In the data rows, 128 means zero.
Here are some points:
[154 107 154 141 100 134 120 130 114 135 128 131 131 129 150]
[174 102 133 121 115 111 124 142 141 135 171 127 148 103 138]
[146 118 113 131 137 151 138 123 129 125 102 141 119 126 145]
[152 120 137 128 149 122 132 149 114 130  83 143 148  95 106]
[159 143  94 135 134 154 141 138 136 123 124 117 135 105 107]
[133 127 121 125 104 139 106 147 149 121 125 132 144 121 160]
[ 98 124 116 126 130 147 128 107 157 111 102 146 131 111 143]
[109 109 111 148 154 112 109 152 110 110  88 140 146 158 154]
[119 153 172 115 116 124 117 114 137 129 146 113 109 118 114]
[ 94 120 115 125 134 145 127 107 154 111  96 146 135 110 145]
[133 120 120 138 121 129 113 137 130 130 116 138 146 129 123]
[136 126 130 127 136 127 130 136 123 126 108 134 138 114 121]
[ 73 114 104 123 132 159 123  96 174  97  77 160 141 100 156]
[130 151 120 120 142 123 146 118 136 115 121 152 135 121 123]
[123 155 110  90 175 131 154 122 108 116 121 122 120 116 114]
[127 135 119 119 135 140 127 128 140 120 120 132 126 120 136]
[120 123 134 122 136 141 132 117 132 122 108 121 122 117 116]
[127 119 122 149 129 134 133 128 119 133  98 127 124 122 112]
[117 153 173 112 118 125 118 110 138 131 143 116 108 118 116]
[ 79 109 154 113 148 126 112 119 110  82 118 124 143 121 136]
[109 136 131 109 111 133 132 104 160 134 152 135 115 144 160]
[179  63 233 163  39  79  63 161  77 142 227 105 125 156 171]
[115 137 148 120 121 127 119 117 132 119 130 130 128 123 127]
[142 120 122 142 113 138 117 116 122 133 141 141 131 154 138]
[ 79 112 111 148 206 132 130 154 143 107   0 166 149  47 123]
[164 109 126 120 111 119 133 140 140 137 169 124 138 116 129]
[151 109 153 138 101 133 121 129 117 134 127 132 130 128 149]
[161  98 166 140  83 133 115 129 113 139 128 131 129 129 163]
[146 116 150 127 102 131 115 124 125 138 142 113 124 123 134]
[197  95  71 155 162 216 167 115 147 113  31 175  87 122 190]
[129 140 124 153 117 113 145 129 130 145 143 131 109 150 135]
[139 108 108 141 136 125 136 129 100 122 135 133 148 132 127]
[ 86 140 135  86  92 127 144  67 208 148 200 142  90 169 198]
[111 126 126 126 149 125 126 128 123 105 109 140 135 128 137]
[102 105 111 112 161 135 141 119 112  86 107 155 147 126 165]
[122 124 135 122 133 138 133 117 131 122 108 123 119 118 117]
[141 123 158 146 122  91 135 118 104 150 133 121 121 126  84]
[111 170 204 103 111 113 113 101 143 132 158 107  97 116 103]
[124 149 112 101 167 132 148 125 113 118 120 121 122 119 117]
[174 144 126 162  92 113 164 104 130 178 201  95  36 194  96]
[180 149 148 139 123 113 131 144 108 133 191 106 113 175 122]
[ 53 151 127  69  77 137 138  48 249 150 212 152  86 175 242]
[127 143 113 111 136 154 130 127 158 115 120 132 118 117 143]
[130 105 123 125 136 115 110 138 119 124 116 136 155 122 129]
[131 140 128 128 119 127 134 123 126 127 149 124 129 138 131]
[112 151 142  98 147 141 121 119 154 123 112 126 108 118 127]
[156 116 202 167 109  55 139 108  79 177 144 112 108 130  42]
[115 172 208 104 110 119 114 102 144 135 157 108  95 114 101]
[171 108  74 132 154 131 160 146 110 149 131 140 118 151 156]
[115 122 141 117 144 140 135 115 134 122 103 119 114 113 110]
[116 148 143  99 147 138 124 117 148 121 113 124 109 119 129]
[140 173 106 231  83  69 187 140 135 194 185 142  62 215 153]
[124 150 112 100 166 129 149 125 113 121 123 123 121 120 116]
[107 111 116 113 161 132 140 118 114  89 109 151 145 123 161]
[146 100 103 143 136 121 140 128  92 119 139 138 157 134 125]
[162  96  97 124 166 170 143 148 139 145  62 139 121  79 115]
[175 170 121 127 114 117 131 143 149 147 146 104 145  93  58]
[107 113 111 143 156 114 114 146 110 109  89 143 143 148 151]
[100 120 103  96 164 178 116 158 109 102  78 116 155  81 133]
[117 125 113 109 150 159 126 145 120 114  99 120 142 103 130]
[ 92 120 116 123 130 148 127 102 157 106  94 150 133 110 146]
40 more points follow, each with its number after it:
[126 179 100 255  69  64 200 136 143 205 195 151  44 239 180] 0
[122 169 105  75 197 133 167 119 105 113 116 117 110 111 100] 1
[ 29  40 130 200 143 184 157 106  30  84  62 110 122 134 121] 2
[149 120 202 165 104  46 142 101  81 184 147 113 105 127  43] 3
[140 119 129 122 123 123 126 133 135 130 143 126 136 117 130] 4
[141 185 148  78 115 138 151 114 136 120 246 120  57 200 163] 5
[152 169  84 147 130 128 145 175 134 138 127 139 122 153  73] 6
[120 126 118 114 146 151 128 140 121 116 107 122 135 109 125] 7
[146 109 161 136 102 119 109 137 111 131 154 118 126 137 142] 8
[ 96  98  97 165 191  93  98 173  95 100  62 151 166 185 180] 9
[108 100 136 156 126 131 136 118 110 129 107 131 128 143 131] 10
[130 139 123 154 117 114 144 130 131 144 143 132 108 152 138] 11
[ 79  64 147 189 119 139 141 101  92 136  80 135 121 165 147] 12
[163 157 121 126 116 123 130 142 145 143 141 111 144 103  81] 13
[137  99 161 107  52  89  18 184 167 172 155  98 177 116 138] 14
[ 57  63 151 136 139 176 123  89 120 117  76 127  86  93 186] 15
[133 117 148 112  81 110  65 157 151 148 142 109 160 122 134] 16
[122 131 123 129 114 149 134 111 143 126 136 125 118 137 145] 17
[140 109 112 148 113 135 106 144 133 137 105 145 159 133 120] 18
[115 140 120 130 103 123 119 132 135 130 151 131 137 137 125] 19
[129 151 117 181 104  97 160 132 134 161 156 138  93 173 141] 20
[110 136 132 107 112 128 130 104 160 134 154 134 115 142 159] 21
[163 106 127 150  98 118 117 147 120 152 150 120 131 155 144] 22
[224 176 161 149 119  75 128 162  98 147 251  89  97 216 108] 23
[128 125 131 127 130 127 124 131 123 126 128 124 126 127 122] 24
[182  93 183 123  67 131  97 118 122 165 167  85 110 112 140] 25
[122 105 122 146 124 144 118 139 124 118 108 123 145 117 134] 26
[101 136 133 101 108 129 125  99 169 134 157 136 115 144 168] 27
[123 151 113  98 166 131 150 123 116 120 121 122 121 117 113] 28
[136 155 107 102 135 166 127 130 178 103 120 137 117 109 156] 29
[127 126 128 118 129 126 118 127 127 130 134 126 132 120 118] 30
[116 111 132 145 128 131 133 121 118 129 115 130 128 137 131] 31
[121 139 136 113 141 134 127 123 139 126 119 125 117 125 126] 32
[132 116 148 109  86 111  68 153 150 142 139 113 154 123 139] 33
[103 148 111 137  65 122 100 139 136 130 177 130 152 154 123] 34
[128 143 123 124 137 124 141 122 132 119 125 141 132 123 124] 35
[122 123 122 134 140 122 122 137 121 121 112 132 136 136 135] 36
[137 169 129 134  82 126 151 111 126 132 219 107 132 171 143] 37
[107  99 136 156 125 135 135 117 113 129 105 131 128 144 136] 38
[175 138 116 107 125 160 127 144 133 131 145  97 174  87  97] 39
Which of these numbered points is nearest to each point below by angle, seen from the average point of the first points? Its number follows each.
[112 128 122 126 147 129 124 129 125 102 109 141 138 128 140] > 9
[106 134 131 109 113 133 131 101 163 134 153 133 113 146 162] > 21
[128 123 137 126 130 121 121 131 119 124 133 123 122 129 114] > 24
[119 141 136 111 141 134 127 122 139 123 119 126 118 122 126] > 32
[144 101 170 135  96 115 104 139 107 131 156 119 127 136 144] > 8
[123 149 113  98 164 130 146 124 114 118 121 121 123 117 115] > 28
[ 76  57 149 196 122 137 147 101  86 133  75 136 128 163 137] > 38
[ 92 121 113 124 132 149 125 106 160 112  94 149 134 109 142] > 15
[113 115 135  78 121 107  73 119 129 145 172 110 152  97  79] > 30
[124 115 145 126 128 116 110 139 112 123 140 115 118 126 103] > 24
[129 140 116 113 137 147 129 127 149 116 118 133 122 116 143] > 29
[119 144 136 110 142 135 126 121 145 123 119 129 116 125 129] > 32
[135 165 126 134  91 120 148 116 124 132 212 115 138 165 143] > 37
[157 155 123 127 120 122 131 140 143 142 140 111 141 102  84] > 13
[132 116 114 145 115 131 107 142 129 132 112 141 154 132 117] > 18
[145 114 128 120 123 125 131 130 135 129 146 126 134 116 133] > 4
[114 111 120 139  92 145 117 115 172 155 116 131 104 132 149] > 17
[135 114 114 133 134 125 134 129 111 124 132 132 143 130 128] > 36
[144 127 120 139 120 134 125 123 122 133 135 135 133 143 130] > 22
[170 143 139 135 129 115 128 139 115 136 175 114 116 163 126] > 23
[105 107 127 148 138 144 137 122 101 115 107 124 127 127 125] > 2
[151 114  93 132 143 129 144 139 115 140 126 136 124 140 143] > 22
[187 133  99 180 142 121  92 198  98 119  78 134 202 117  69] > 18
[163 112  79 137 150 129 154 146 112 145 126 138 121 149 145] > 6
[ 91  75 141 180 123 137 143 110  99 134  86 134 123 156 142] > 12
[ 94 100 128 153 138 146 139 121  92 114 102 124 128 129 122] > 2
[131 143 128 128 117 127 134 123 126 127 154 123 131 139 133] > 37
